128 stands for zero in the data rows.
Here are some numbered points:
114|118|134|152|141|104|141|133|150|159|121|126|114| 88|104|132 0
 44|150|134|147|101|166| 83|164|143|116| 97| 91|126|108|107|166 1
164|149| 98| 76|111|154|128| 76|146| 98|115| 97| 99|150|107| 98 2
139|142|116|105|136|124|118|115|112|103|131|116|123|142|124|110 3
114|168|133|205|135|140|118|179|198|209|147|131| 78|142|106|204 4
144|148|123|108|121|146| 98|124|124| 99|129|120|129|130|146|124 5
 73|114|129|183|132|136|147|109|163|137|125|145|105|111| 95|109 6
  0| 97|255| 84|198|163|154|106|153|173| 81|174| 87| 83|124|166 7
128|120|174|170| 91| 57|150|121| 73| 97|171|111|132|114|120|184 8
132|145|132| 47|189|136|129| 86|139|136|124|118|130|152|110| 96 9
145|117|124|117|150|126|130|133|105|108|158|122|124|157|127| 97 10
137|140|110| 78|175|182| 74|156|139|100| 90|106|124|146|113| 95 11
127|112|154|116|139|150|130|124|112|144|116|137|129|115|122|160 12
220| 77|114|113|207|105|144| 83|162|117| 84|161|179| 96|101| 56 13
124|129|128| 79|172|159|108|128|105|108|113|118|137|142|120|117 14
120|136|122|101|151|124|124|125|120|116|126|100|151|172|140| 92 15
108|205| 64|141|169|142|113|150|151|177|105|102| 90|195| 40|155 16
102|126|121|142|105|152|117|138|101|118|122|109|153|149|129|130 17
126|144|125|173|107| 87|130|181|167|169|165|145|112|120|116|181 18
164|142| 91|115|163| 99|129|137|121| 90|144|101|141|177|122|110 19
102|168|130|231| 59| 38|124|222|149| 88|106| 95|154|106|128|199 20
 88| 53|159|103|142|186|100|116| 93| 75|127|139|158|114|180| 72 21
147|137|116|109|140|118|115|130|114|109|134|106|125|148|140|111 22
130|129|176|153| 99| 93|139|143|113|130|163|116|142|135|143|192 23
129|156|113| 82|132|161|117|105|120|127| 89|114|140|119|105|133 24
127|119|115|141|103| 96|152|116|115|143|127|139|143|126|135|117 25
109| 95|255|255| 37| 60|123|184| 31| 84|227|111|136| 92|167|255 26
128| 84|107| 94|141|115|163|121|120|120|150|130|142|123|127| 89 27
138|127|120|120|118|114|124|127|122|106|133|122|123|122|135|126 28
161| 99| 95|125|119|102|168|144|103|135|150|148|109| 93|124|131 29
126|144|109|153| 81| 78|164|121|119|133|131|145|145|144|128|128 30
119|110|141|146|139|102|129|155|133|134|152|131|102|114|123|142 31
119|108|118| 93|159|125|130|125| 95|112|128|120|151|138|114|104 32
 88|144|155|139|142|148|125|117|123|142| 95|141|131|121|110|128 33
 78|128|135| 56|170|181|  6|179|117|123|199| 89|120|111|130|197 34
147|131| 98| 83|140|114|124|141|112|114|118| 89|113|177|136|105 35
New points follow, each followed by the numbers of its five nearest points above by angle, seen from the average point of the numbered points, nearest first.
 93|177|154|117| 96|150|103|115|151|122| 66| 99|106|106|116|150 1 24 33 7 2
124|115|151|130|154|131|113|128|128|103|134|144|115|133|124|133 21 7 10 14 13
104|105|126|165|125|133|133|134|162|130|128|133|106|110|116|134 6 0 31 4 18
 82| 53|255|236|104|176|103|138|  5|133|111|167|111|126|168|181 26 12 23 8 21
120|176|108|113|140|147|130| 89|161|160|129|118| 97|129|101|131 16 2 24 9 4
 53| 96|152|126|122|124|116|147| 93| 96|124|127|115|130|134| 85 21 17 7 32 1
115|126|137|106|117|157|131|110| 97|114|107|133|146|105|143|105 21 24 5 14 32
164|101|128|101|168|124|125|109|149|115|120|158|150|108|115| 70 13 27 9 32 10
127|125|182|192| 98|145| 89|138|159|103|149|144| 98| 96|150|122 26 31 6 4 18
156|143|122|109|138|130|116|155|160|145|146| 96|121|170|127|118 35 19 22 15 16
100|133|103|113|137|102|161|136|104|119| 83|110|135| 96| 98|146 24 0 29 32 25
160|113|127|114|141|133|125|119|136|109|122|134|139|123|136|104 13 27 28 3 5
193|131|109|115|148|127|120| 98|127|120|114|152|154|100|134| 83 13 3 28 5 22
141| 82|175|123|177|120|144|126|182|180|140|182|136|133|163| 96 13 7 27 0 31
151|125|128| 97|128|147|101|139|107| 95|132|119|129|141|148|123 5 22 3 14 11
160|115|100| 78| 85|133|175| 40| 44|128|125|133|159|116|172|115 25 28 27 3 32
